In the data rows, 128 means zero.
Some points, each followed by its number:
[146 214 195 167 136 110 122 109 128 140 118 109 164  91] 0
[ 78  82  68  97 176 129 141 196 107 130 136 188 118 154] 1
[ 75  70 129 163 120 118  94  83 151 120 123 108 123   0] 2
[138 111 162 202 109  62  79  51 149 158 110 105 105 166] 3
[ 81 131  68 143 109 207  72 175  83  58 150  98 175 142] 4
[ 91  91  44 109 166 138 126 128  92  68 131 112  83 144] 5
[116 127 105 109 182 125 116 180 111 135 133 136 104 163] 6
[165 228 167 150 138 108 153  96 146 144 129 107 178  75] 7
[133 111 156 186 120 133  93  92 161 169  88 123  98 133] 8
[ 50  64 110 136 112 151 138  73 137  85 148  61 117 112] 9
[ 60 160 148 134  95  80  68 140 150 146 135 119 152 130] 10
[155  78 134 195 122 105 102  84 105 185 119 150  69 175] 11
[ 94  78 167 150 111 119 124  30 171  92 143  74 148  84] 12
[ 83  44 155 158  93  69  75  13 154  80 167  96 106 125] 13
[103 142 194 117  97 181 169  41 174 105 104  52 180  47] 14
[180 224 175 152 137 114 137 122 117 151 127 111 187  82] 15
[140  88  99 106 174 203 137 179 100  72 105 152  51 160] 16
[111 183 200  88 112 219 180 131 200 117  96  84 174  70] 17
[153  80 106 174 110 123  89 130  80 148  99 174  92 146] 18
[130  51  91 165 131 126  56 150  70 139 114 199  71 178] 19
[176 222 179 140 132 109 144  88 136 132 131 106 177  78] 20
[145  83  73 103 157 203 177 144  83  87 107 118  63 134] 21
[154 211 205 171 166 124 122 122 134 153 106 132 150  83] 22
[153 188 150  85 137 109 144 167 201 138 120 117 159 144] 23
[ 94  75  90 103 117 158 226  40 142  93 140  54  97  72] 24
[ 85  50 146 158 100  75  93  16 167 106 168 101 112 139] 25
[177 177 145 134  97  97 102  74 148 122 140 115 167 102] 26
[167 160 113  47 134 181 255 119 156 197  98 141 121  86] 27
[116 154 145  84 108 129 126 168 182 121 126 122 167 123] 28
[145  53 125 130  59  68 107  12 159  56 112  95 134 148] 29
[ 86 190 198 124 115 192 181  89 188 132  99  65 159  84] 30
[ 88 142 117 102 183 142 128 132 114 137 183  99  96 116] 31
[160  67 134 228 132 104 115  85  92 149 158 132  97 179] 32
[109 129 143 115 118 105 153  64 139  50  97  44 141 133] 33
[148  73 134 172 113  33  88  48 140 118  98 110 120 150] 34
[173  97 140 198 107  70  65  81 116 142 140 134 108 194] 35
[111 189 109  22 137 193 255 226 151 114 138 110 161  90] 36
[ 86 116 122 131 141 121  83 131 141 133  99 150  96 149] 37
[ 54  89 107 151 113 113  70 155 109 132 182 153 132 152] 38
[111 101 119 146 178 163 102 152 126 213 105 165  81 112] 39
[165 219 208 170 158 119 137 113 128 169 124 120 168  83] 40
[109  50  68 128 132 170  54 175 108 127  81 175  82 143] 41
[207 131  82  51  86 106 255 148 145 152 131 139  89 111] 42
[119 241 222  81 121 167 163 160 175 137 120 122 172 118] 43
[122  94 118 106 151 180 183 128 102 117 180  97 108 166] 44
[110  67 124 177 123 127  56 132  89 151 142 151  98 173] 45
[151  49  63 135 124 168 111 141  53 165 137 180  74 127] 46
[ 99 108 100  63 153 127 150 197 152 180 151 158 123 119] 47
[165 115 132 110  51  83 162  44 157  75  93  95 163  92] 48
[155 200 165 135 121 138 168  74 151 120 131  77 188  42] 49
[109 115  68  70  96 147 180 206 116 185 140 171 172 111] 50
[ 57 114  98 100 140 154 104 185 138 161 162 151 113 126] 51
[106  99 126 206 128 106   3 131  94 120 136 121 127 184] 52
[104 163 103 106 149 115 118 226 137 194 122 168 188 116] 53
[ 99  83  46  67  94 157 108 169 131 125 111 160 134 140] 54
[134 121 104  50 119 129 174 217 123 116 145 145  91 163] 55
[150  76 110 209 109 114 114  99  83 145 178 137 121 191] 56
[ 94 133  88 151 112 208  76 158  77  74 162  84 164 118] 57
[162 127 162 206 107  57  39  81 136 140 130 155 117 166] 58
[139 190 184 151 137 131 148  99 133 121 113 114 167  85] 59
[118  55 136 138 100  77 106  21 194  53 149  87 147 236] 60
[112 150 114  96 148 134 153 172 126  85 201  94 139 130] 61
[143 147 135 127  70  89 108  99 191  93 138  92 152 167] 62
[ 71 118  76  72 116 140 123 186 146 166 162 146 121 115] 63
[166 124 157 215 123  70  65  71 132 119 148 122 136 173] 64
[188  95 158 202  97  34  81 193  92 135 146 115 102 198] 65
[130 176 200 141 140 175 139 152 139 190 106 144 147 115] 66
[152 159 158  90  80 127 193  78 170  66 133  89 202  76] 67
[180 173 180  68  80 132 197 102 171  94 154 105 196  70] 68
[143 181 163  86 121 104 150 136 213 112 122 108 160 140] 69
[146 138 154 169 121 105 115 122 109 182 108 158 110 114] 70
[166 221 189 156 151 112 158 116 121 171 133 113 184  68] 71
[138 212 181  80 104 161 180 152 185 118 120 103 207  93] 72
[ 71 104  94 145 132 141 119 174 134 186 120 159 119 108] 73
[116  92 138 196 137  89  73 108 125 136 138 146 106 158] 74
[160 129 122 117  47  66 122  56 161  76  97 111 154 117] 75
[187 141 146 167  85  32  77  75 114 145  88 125 148 163] 76
[166 116 169 200 110  75  60  82 123 131 148 119 124 170] 77
[104 166 153 154 227 191 192 155 128 190  90 113 116  67] 78
[152  87  49 165 145 127 135 171 100 209  72 171  97 120] 79
[126 146 174 161 150 131 130 140 140 190 110 159  96 107] 80
[128 192 168  70 104 148 188 116 179  85 116 101 203  74] 81
[146 138 185 168 130 146  72 129 150 167 105 147 112 126] 82
New points follow, each followed by the numbers of its three nearest points above, looking only along the 5 directions in which the numbered points spread most, nearest first.
[117 162 144 135 173 162  99 213 131 180 125 143 155 129] 53 66 73
[127 174 165 139 126 127 106 137 150 150  96 152 133 140] 82 70 80
[148 205 168  63 133 138 151 173 186 134 128 130 167 141] 23 28 69
[133 197 178  74 129 128 182 113 167  88 103 100 201  65] 81 72 68
[122 220 136 100 212 143 222 190 106 255 112 146 111  93] 78 66 27
[ 56 139 160 164 139  86  65 114 150 150 131 110 115 128] 10 82 37
[172 173  98  44  85 164 255 199 127 172 108 138 137  90] 27 42 36
[217 165  86  61  88 141 255 139 122 143  98 121  98  91] 42 27 50
[103 158 154 142 219 182 190 113 113 177  78 116 113  83] 78 66 80
[146 144 162 108  99 135 188  71 168  77 143  97 192  61] 67 68 49
[113 218 156  28 145 174 214 200 172 111 109 112 146  79] 36 72 17
[146 193 178 154 147 114 148  83 144 118 128 101 173  83] 59 20 7
[154  93  52 147 109 133 120 175  92 199  85 180  81 151] 79 46 18
[ 70  11  69 125 147 165  60 142 105  83 116 194  84 141] 41 5 38
[184 126 106 169 104  43  41 187  77 125  73 178 144 134] 65 35 18
[119 143 139 117 154 176 169 111 114 109 174  76 133 144] 31 44 61
[103  84 113 115 161 161 158 126  95 130 176 166  76 172] 16 5 44
[163 143 156 179  92  85 110 112 139 185 106 132 107 128] 70 8 82
[156  66 133 201 111  34  57  49  91 113 172 161  79 200] 35 34 32
[167 171 119  64 123 204 255 154 140 204 109 146 139  85] 27 36 42
[ 66  64 102  95 120 148 151  70 161  91 120  81 142  89] 9 24 33
[113 116 103 102  92 148 160 154  74  94 198 104 106 180] 54 44 5
[114 101 138 181 137 156 101 102 136 161 103 126  88 110] 8 37 82
[134 118 112  97 101 145 170 169  79  81 188 111  93 177] 54 44 63
[ 88 151  99  81 159 106 126 230 125 168 121 175 159 142] 53 47 50
[122  38  59 142 136 157 143 163  64 105 103 196  69 144] 46 16 41
[115  81  84  73 122 162 225  82 137 167 110 108  59  93] 21 44 24
[149 159 159 105  96 128 182  60 170  58 114  89 210  53] 67 68 49
[ 77  70  97 159 116 133  94 143  99 126 196 115 154 139] 38 37 57
[104 126 124 100 122 163 189 153  73 107 211  84 103 169] 44 61 63
[119 160 100 111 142 143 157 176  90  77 181  98 128 149] 61 63 28
[ 93 180  78  76 114 156 123 165 115 103 198  82 113 124] 61 63 28
[136 210 187  75 140 113 150 162 196 125 124 120 152 144] 23 69 28
[ 81 152 120 110 193 145 114 143  94 115 176 105 103 127] 31 51 73
[ 61  33  57 126 110 194 116 141  72  71 109 172  73 127] 5 16 41
[171 117 122 186 124  74   0 157  90 115  78 146 138 208] 65 52 58
[120 159 158 134 231 188 206 143 118 194  85 118 107  77] 78 66 80
[ 93  81  90 114 126 191 115 115 107 104 151 106  69 139] 5 44 16
[129  87  92  83 168 164 148 159 116 108 116 156  63 162] 16 21 1
[ 49  83 110 150 109 119  65 154 114 115 197 123 159 146] 38 4 57
[105  93 158 145  94 115 114  34 174  90 142  58 132  95] 12 33 25
[130 162 173 210 121 127 158  79 155 104  95 104 161  81] 59 0 49
[106 155 177 107 119 140 159  60 158  74 128  81 182  49] 14 30 49
[113  98 136 162 160 163 108 137 132 206 119 145  81 120] 39 73 80
[156 131 154 166 124 119 137 112 114 168 116 160 114 113] 70 80 8
[167 227 146  47 150 146 255 164 138 173 108 129  88 118] 27 42 36
[ 98 151 104  91 124 165 153 158  97 105 196  73 128 109] 61 31 63
[101 205 193 143 127 192 158  89 178 146 104  77 163  91] 30 49 59
[179 185  91  59 104 155 255 160 116 155 101 122 109  84] 27 42 36
[ 92 155 129 135 169 147 120  97 133 125 156  81  92 135] 31 2 37
[ 85 106 107 102 191 136 110 174 110 174 136 162  68 134] 73 6 39
[104  85 117 145 194 171  96 148 139 215 122 171  78 108] 39 73 79
[160 153 144 135 102  71 127  79 156  93 125 131 174 104] 26 62 75
[ 77 107 108 116 187 156  85 157  99 147 144 156  77 125] 73 51 41
[ 87  51 167 126  89 119 121   5 177  81 138  74 138  87] 12 33 25
[145 150 172 104 104 129 175  73 172  75 101  87 181  97] 67 68 49
[123 238 176  97 144 128 217 134 155  50 128  33 177 107] 81 72 68
[ 80  60 117 151  85 123  49 119 130  75 106 117 117 137] 38 37 74
[174 160 154 138  93  46 113  70 121  95 112 135 153 120] 26 76 75
[ 88 129 103  97 119 144 118 133 162  96  95 112 150 109] 61 31 28
[132 157 150  81 198  92 133 185 119 173 135 154 127 154] 53 6 47
[183 143  95  74  97 128 200 177  55  69 171 121 105 145] 55 50 47
[ 82  46  80 146 133 170  47 149 106 109  96 188  82 163] 41 19 45
[127 192 162  66 114 134 216 135 169  58 114  83 238  85] 81 68 72
[ 70  91 121 171  98 118  58 142  93 109 205 138 133 129] 38 37 52
[123 149 186 199 140 110  76 106 156 172  95 114 126 121] 82 8 70
[152 183 162  97 119  87 139 123 211  85 137  85 158 147] 69 62 26
[ 55 114 114 102 166 161  79 176 107 127 176 163 106 139] 51 73 4
[ 80  44  83 128 133 188  71 149  92 122 129 174  68 149] 41 5 16
[118 206 114  34 117 199 243 241 147 164 146 145 160  77] 36 50 27
[182 149  72  68  86 126 223 172  86  86 186 124 115 136] 55 42 50
[ 83  50  41 128 128 136  70 157 109  97 109 189  75 151] 41 5 19
[ 78  49  57 135 129 155  53 141 104  86 115 188  77 158] 41 5 38
[108 133  79  77 143 168 112 160 134 120 154 113 112 144] 63 61 51
[122 136 171 158  85  75 112  60 155 109 132 113 143 118] 26 62 75
[199 156 168 136  86  44 117  67 129 129 115 153 133 165] 76 26 75
[134 140  68  93 170 124 105 133  92 125 118 125  85 171] 6 37 73
[142 186 198 143 138 131 138  84 141 133 112 112 176  90] 59 20 7
[122  56  84 101 171 188 177 151  72  70  92 159  79 120] 21 16 44
[ 67  39 113 138  83 111 114  51 162  74 164  84 131 100] 9 25 13
[106 108 159  84 169 157 144 165 116 141 177 136 124 118] 31 63 73
[ 36  94 104 128 130 129  64 147 114 113 189 129 133 174] 38 4 57
[137 113 124 119 112 158 170 153  78  85 191 114  85 169] 44 54 5
[ 86  51  89 152 104 155  43 174 115 123 111 191  93 158] 41 38 45
[139 104 117 105 138 174 173 137  90 114 182 107  83 176] 44 16 5
[ 73  98  83 102 130 149 153  84 144  64 104  66 122  79] 9 24 33
[ 66  42  42  76 133 195 124 137 107  77 104 139 101 116] 5 21 16
[128 227 176 124 255 163 235 160 123 212  99 133 112  66] 78 66 27
[175 108 104   0  68  66 117 144 130 112  72 156 139 119] 55 42 23
[ 96  48  68  93  97 139 183  64 147  98 141  95  82 104] 24 9 44
[155  84 109 169  99 140 126 129  97 156 125 163 105 142] 18 56 37
[132 164 145 115 104  85 125 121 196 105 135  90 148 156] 62 69 26
[199 132  83  42  83 128 255 158 145 146 105 118 102 117] 42 27 55
[134 138 103 124 171  88  94 139 135 195  85 138  94 127] 70 80 82
[168 117 106  56 109 130 172 174 125 119 157 160  67 161] 55 50 47
[109 191 103  40 139 214 255 197 139  96 123 121 147  75] 36 27 50
[130  81  80  99 185 199 183 141  89  68  93 124  86 144] 21 44 16
[118 107 127 119 111 169 176 151  90  91 201 101  86 173] 44 5 54
[112 151 107  54 131 176 144 167 134 120 155 106 121 105] 61 63 47
[156 120  98  57 117 131 159 203 112 117 159 141 105 162] 55 50 47
[ 86 141 139 129 182 132 125 186 114 181 173 142 116 116] 73 6 51
[128 226 184  94 147 116 200 126 164  41 107  40 206 112] 81 72 68
[147  89 103 174 112 164  89 145 118 147 128 161 113 130] 37 18 73
[200 189 157 150 102  59 106  96 116 126 122 140 157 111] 26 76 20
[130 168 168 165 123 100  73 115 164 150 127 126 129 129] 82 10 26
[101  89  89 157 107 107  18 129 118 111 102 173  84 186] 45 52 38
[133 139  92  52 137 137 206 197 123 231 130 156 140 123] 50 47 55
[ 59  74  93 172 196 118  65 151  89 144 204 151 140 135] 38 45 37
[124 193 171 148 125 125 130 148 156 165 113 154 149 107] 66 15 22
[133 122 158 163 122  99 103 134 112 169 107 157 105 129] 70 82 8
[194 165 127  43 114 104 255 166 147 178 140 124  99 120] 42 27 50
[124 213 173  97 133 146 199 108 167  53 130  50 185 109] 81 67 68
[157  90  88  49 116 138 188 160 154 147 148 147  81 159] 55 50 54
[157 124  97 104 106 140 162 158  81  64 182 125  80 183] 54 44 55
[197 180 173 163 104  36  92  62 131 134 127 147 147 166] 76 64 77
[140 162 168  94  90 136 183  81 166  79 147 100 201  57] 67 81 68
[137 195 161  69 100 159 199 137 169  79 102  83 233  85] 81 72 68
[ 76 150 160 124 123 113  95 117 174 129 114 161 136 132] 10 37 82
[106 136 140 173 121 129  98 100 160 155  79 112 119 110] 8 82 70
[148 196 196 158 127 141 140  89 133 136 112  84 165  73] 59 7 20
